Each named turn below is shown by a few rows before and after it. Which turns, in which order, take the first row of each later pair to the second? The first pair is answered.
ver:
[-26 -16  25 -19 -10  38 -12  22]  ->  [ 43  -2  -5 -20  10  26 -32   6]
[-20   6  36  24 -19  -3 -15  29]  ->  [ 32  14  11  21  -4 -13 -34  18]
[-3 -8 -1  5 -3 16 28 -3]  ->  [ -1 -17 -13   2 -18  20   0  13]
pafa:
[ -9   9  47 -23  30  38  46 -23]  ->  [ 28  11  -4 -46  33  41  26 -35]
[  4 -29   6  17   6  -6  31   5]  ->  [ 18 -28   9  17  17   3  20   0]
[ 73  15  -9  13  37 -32 -24  -9]  ->  [ 39   6 -37  -1   1 -75  -8   4]
bel:
[ 73  15 -10  -2  15   8 -48  -2]  ->  [ 73  20  22  10  35  20 -25 -14]
[ 18   4   2  30 -10  -4 -11 -13]  ->  [ 18   1   2  27 -12  -6 -10 -10]
[ -2  -3  -6   7 -37 -41  14  22]  ->  [ 13  -7 -33 -13 -41 -16 -18  18]
[ 39  26   0  15  23  -2  20 -36]  ->  [ 28  25   8  23  13 -26  34 -28]
Pairs:
Between the rows of a pair lie 2 to 3 turns.
[-32  -8  20  10  -8 -21  -8  53]  ->  [ 25   6  31  17  30  10 -29  28] : pafa, ver
[ 18  -8 -69 -23 -25 -30 -12  -9]  ->  [-36  -6 -11   0   8  -6  62 -41] : bel, ver, bel
[ -2 -10  14 -10 -12  73 -64  32]  ->  [-30   1  56  18  35  58  36 -24] : ver, ver
[-16 -10 -23 -20 -15   0 -11  17]  ->  [-21  -7  15  -5  21  27  14  -7] : bel, bel, bel
[-40  -7 -59  -5 -35 -48  -7  25]  ->  [-30  21  60  57  10 -12   2  25] : pafa, pafa, bel
[ 37   8 -34 -10  16   9  -1 -19]  ->  [-20   4   7   8  12   0  46 -20] : ver, pafa, bel
[-27   1 -16 -16 -29  20 -18  11]  ->  [ 35  20   2   0  13  27 -14 -19] : pafa, ver, bel
[ 26  17  26  35   4  24 -12 -11]  ->  [  2   9  20  24  14  30  19 -33] : ver, pafa, ver
[ -8   7  48  18  49  32  18 -37]  ->  [-23 -11  -3 -23  35  50   9 -46] : pafa, ver, pafa
[ 40   9 -27  -6   6  36 -19 -44]  ->  [-37  -7 -11 -17 -20  52   1 -34] : ver, pafa, ver
[ 18   8 -32  -9  13   8 -30  -3]  ->  [-22   2   2  -6   3  29 -29   8] : bel, ver, ver
[ -2  13  36  37  19 -14  38  -9]  ->  [ -6   3   0  22 -32 -44  -6  39] : bel, ver
[ 31   6 -51 -17   0 -13  -2 -14]  ->  [-31 -14 -29 -31 -24  26 -14   5] : ver, ver, bel
[ -1 -19 -59 -29   6   3  41 -15]  ->  [-31 -14   6   4  18  19  69 -14] : bel, pafa, pafa
[-44 -10  78  34 -14 -24   7  27]  ->  [ 75  -5 -19 -17  29  14 -63 -18] : pafa, pafa
[ -4  12 -10   1 -30 -40 -13  23]  ->  [-14  10   1   7   5 -36  41 -17] : ver, bel, ver
[ 37  22 -23  27   7 -79  10   3]  ->  [ 33  31  35  49  27 -55  17   2] : pafa, pafa
[-29 -14   9 -19 -22  39 -42  27]  ->  [ 18  -1  -5 -15  42  28  21 -48] : ver, ver, pafa
[ -3 -29  -7 -24  -3  -7 -21   9]  ->  [ 20 -20  12 -11  10  -4 -33   3] : pafa, pafa, ver
[-20   7   2   9   5 -30  52 -17]  ->  [ 14  19  31  30  29 -16  35 -14] : pafa, bel, pafa
[  3 -21  31 -12  13  28 -29  34]  ->  [26 -9 47  7 31 10 -8 23] : bel, ver, bel
[ 18 -13  27  13  27  11  30 -22]  ->  [ 15 -19 -18  -7 -27 -37   1  13] : bel, bel, bel
[  9   7   6  18  -3 -47  17  21]  ->  [ 26  10  40  24  16   6 -18  19] : pafa, ver, pafa
[ 11   7  -1  10  -8 -40  40   6]  ->  [ 0  4 49 24 -6  3 21 22] : ver, pafa
[37  3 38 13  8  0 15  0]  ->  [ 40  -9 -23 -21 -13   7 -15   5] : ver, pafa, pafa
[-22 -15 -20 -23 -45 -32 -14  35]  ->  [-39 -24  -1 -27 -44  -4 -12  36] : bel, pafa
[-71  -5   6   1 -61 -48  21  41]  ->  [ 72  11 -57 -28  -5   8 -67   1] : ver, bel
[  4 -27 -42 -55 -15  22  -6 -36]  ->  [-17 -19  19 -19  15  24  46 -57] : bel, bel
[ 17   8 -39  -7   6 -24   3 -31]  ->  [ -1   7   6  -1  29  21  17 -45] : ver, pafa, pafa
[  3  -6  10 -29 -42  -6  -5  36]  ->  [ 19 -12  14 -38 -11  43 -14  15] : bel, bel
[  1  18  19   5  18  29  18 -24]  ->  [ -3   7 -38 -21 -11  -4  19 -17] : pafa, pafa
[ 34  -4 -52 -12 -12   7  -1  -4]  ->  [  6  -9 -57 -12 -24  -6  17  -7] : bel, pafa
[ 38  15 -25   7   8 -26  -9   6]  ->  [45 18 -6 11 31 -1 -2 -9] : bel, bel
[  1   4 -22 -20 -12  17 -13   1]  ->  [ 19  10 -13  -8  -9   8 -26  12] : pafa, pafa, ver
[-10  15  54 -16  41  -6  13 -32]  ->  [ 30  16  30 -34  45  15 -40 -24] : ver, pafa, ver
[  4  -5  -4   1 -69 -11 -36  41]  ->  [ 19  11  18  38 -27 -57  38  -1] : ver, pafa, pafa
[-15  -8  60   8  -5  70 -35  30]  ->  [ 65   1 -42 -20  36   1  27 -53] : pafa, pafa, ver
[ 24  -1  12  39  71  43   2 -54]  ->  [ 36  -5 -81  10  31 -36   6 -45] : bel, pafa, pafa
[-40   4  50  33 -17 -25  26  10]  ->  [ 28  -1   1  -1 -23  11 -70  29] : ver, bel
[ -1  11  29  13  19   9  21 -14]  ->  [ 18   4 -37 -17   2 -13   9 -15] : pafa, pafa
[-29 -11  14 -13   7  36 -22  13]  ->  [  1  -9 -39 -24  -6  -9 -22   5] : ver, pafa
[ -8  -5 -62 -18 -29 -47  15 -13]  ->  [-24  -3  46  19 -26  32 -47  37] : pafa, pafa, ver
[ 40   6 -25 -39  29  15   0 -37]  ->  [-30  -9 -23 -35 -36 -37  21   7] : pafa, pafa, bel
[ 46  -7 -56 -22 -31 -17 -66  44]  ->  [ 52   3  27   5  63  69 -24 -26] : bel, bel
[ 42  15  65  22  49  59 -22 -13]  ->  [ 23  17  47  39 -34 -44 -35  64] : bel, bel, ver
[ 29   4 -19 -11 -18   3 -41  42]  ->  [ 16  -3 -43 -27 -19   4 -30  31] : bel, pafa
[ -6   8 -73 -11 -20 -75  30 -17]  ->  [-31  -2 -69 -21 -43 -64  11  10] : ver, ver
[  9  10  33   2  40   5  32 -14]  ->  [ 20  11  11  -8  40 -11  36 -21] : pafa, bel
[ -6 -30 -40 -15 -44  12 -37  14]  ->  [-50 -30 -19   6 -28 -15  46 -14] : ver, ver, bel
[  9   3  -9  20  -3  27 -25  -5]  ->  [-21  -4   8  23   0  31  -5  -9] : ver, ver
[-30 -23 -71 -46 -19 -18   2 -10]  ->  [ -1 -15 -65 -36  21  -1  19 -50] : ver, bel
[-12 -14 -38 -21 -21  -3 -17  26]  ->  [ 30   2  12   9   5  25 -35  25] : pafa, pafa, ver
[  1  -4  33  11 -46 -28  -5  28]  ->  [ 24   1   9   7 -33 -53   8   9] : ver, ver, bel
[ 59  37  44  51  35  12  10 -15]  ->  [ 25  25  69  47  11  45 -28  20] : ver, bel, pafa
[ -8  18  37  25 -23  -5  57  23]  ->  [ 11  21  50  32 -18   9  28  34] : bel, pafa
[ 39  -7 -20  17  -3 -51  -1  -7]  ->  [ 44   0  23  37  16 -25   0 -16] : pafa, pafa, pafa
[ 12  -1  -8  -1   6  18 -26  -1]  ->  [ -7   8  12  19  16  -4  18 -14] : ver, bel
[-25 -13 -19  -7 -25  12 -26   5]  ->  [ 19   6 -14   4  20  13  -1 -38] : ver, bel
[  4  -9  51  18  26  31   5 -13]  ->  [ 35   4  32  17  31  20 -12 -15] : bel, pafa
[-14 -10 -22   8 -14 -22  53   8]  ->  [ -5 -12  22  19 -22  33 -15  40] : pafa, ver, pafa
[-38 -21 -10  13 -26  58 -25   2]  ->  [ 11 -15 -64  -3  -6  40 -22 -30] : ver, pafa, bel
[ 22   3 -57  -8  25   0  -3 -42]  ->  [-18 -12 -66 -20 -11  -5  -5 -23] : pafa, ver, bel
[-36  -3  72  23   5  47  -6   6]  ->  [ -9  -3  59  10   6  62 -42  14] : pafa, bel, ver
[-17  -4 -21 -11 -21  12 -14  29]  ->  [ 11  17   6  16  27   2  38 -11] : pafa, ver, ver
[-30   3  46  29  17  11  21   4]  ->  [ -9  -9 -31 -15 -28  -4 -42  33] : bel, bel, bel
[-10 -35 -54 -37 -23 -14 -23  -1]  ->  [-44 -40 -27 -24 -36  -8 -19  22] : pafa, bel
[ 35   0   7   4  15  15 -21   1]  ->  [ -7   5  31  23   7 -13  24   5] : ver, bel
[-2  2 56 32  7  3 44  3]  ->  [ 32  12  41  30  23  -3  37 -10] : pafa, bel
[  0   6 -27 -20  27  24 -13 -15]  ->  [-23  15  17   8  31   0  28 -19] : bel, bel
[-22   1  12 -47  71  57  28 -21]  ->  [-50   5  13 -31  51  -7  76 -14] : pafa, bel, bel
[-19   1 -47 -16 -21  -8 -15  -1]  ->  [-52   2  12   8  -8  16   9   0] : bel, pafa, pafa
[-22 -17 -22 -20 -18  -2 -10   4]  ->  [ -4 -10 -28 -11 -15 -32   0   7] : ver, pafa, ver
[  1  -6 -16 -18  28  49  17 -38]  ->  [-32  -1  16  12   7  -8  62 -16] : bel, bel
[ 10  -9  -7 -26  27  39 -16 -26]  ->  [  4  -8   6 -21  34  30   9 -36] : ver, bel, pafa
[ 61  21   3   2  40  38   2 -39]  ->  [ 13   6 -11  -9 -49  11 -57  47] : ver, bel, ver
[ 12 -25 -40 -27 -24 -43  18  11]  ->  [-35 -42 -20 -34 -25  -1  22  10] : bel, ver, ver
[-53 -11  24  14 -23 -30  45  37]  ->  [-13 -22 -52 -34 -33   8 -32  38] : bel, bel
[ -6   2  -4  12  -3 -42  31   6]  ->  [  1 -10 -31 -13 -20 -14 -18  21] : ver, bel
[ -4  25   0   6 -21 -30 -14  18]  ->  [ 30  28 -18  -2   2 -14 -20  -8] : ver, bel, bel
[ 19   4  -5   5  -6   7 -20  12]  ->  [ 2  4 22 13 -7  3 -7 21] : pafa, pafa, pafa
[ 39   0   3   8  15  57 -48  21]  ->  [ 51   2 -54 -13  30  19  -1 -19] : ver, pafa
[ -5   3  61   2  10  16 -26  16]  ->  [ 47  13  25   2   7 -26 -31  16] : bel, bel, ver
[  6   1   4  -3  20  47  -2 -27]  ->  [  5  -3   0  -7   6  49 -25 -14] : ver, ver
[-45  -7  38  25 -54  -6 -17  50]  ->  [  7  12  29  43 -42 -52 -11  47] : ver, pafa, pafa
[ 36  -2 -36  -8  18  18  -8 -27]  ->  [-27 -15 -47  -7 -23 -21  22  -5] : pafa, ver, ver
[-11   1  34  10  21  38   4 -29]  ->  [ -1   8  43  35  18  -4  19 -21] : bel, pafa, bel
[-59 -15 -38 -16 -31 -18  -4   5]  ->  [-73 -15  -1 -10 -23  13  -3   7] : bel, pafa
[ -8   1  -1  11   6 -24   7  -2]  ->  [-10  -2 -11   2  12 -14  10 -16] : bel, bel, ver
[-25 -11  16 -14  16  51  -6  10]  ->  [ 19  -3 -15 -21  34  43  -3 -15] : pafa, ver
[ -1 -12  38  25   6 -22   4  -8]  ->  [ 35 -14   0   5  21 -13 -13 -24] : pafa, pafa, bel
[-42  -5  -8  -7  11   9  48 -24]  ->  [ 36   3 -55 -18  11  -2  -8 -17] : ver, ver
[-29 -14 -14 -14  -6  -3  15  -9]  ->  [-15  -7 -15  -5  -4 -17  27 -12] : ver, ver, pafa
[-38 -27 -34 -22 -16   3  21  -2]  ->  [-31 -24 -29 -28   4  33  19 -17] : bel, bel
[-15 -12  57  36  15  41  12 -20]  ->  [-10 -26 -39  -7  13  -1  42 -58] : pafa, pafa, ver
[ 14  -4 -27  -8   4 -36  28  -5]  ->  [-19  -7  40  18  -4   0   5  26] : pafa, ver, pafa
[  9  -3 -21 -22  -2  25 -47  25]  ->  [  1   6 -37  -6  -4 -49  20   7] : pafa, ver, pafa
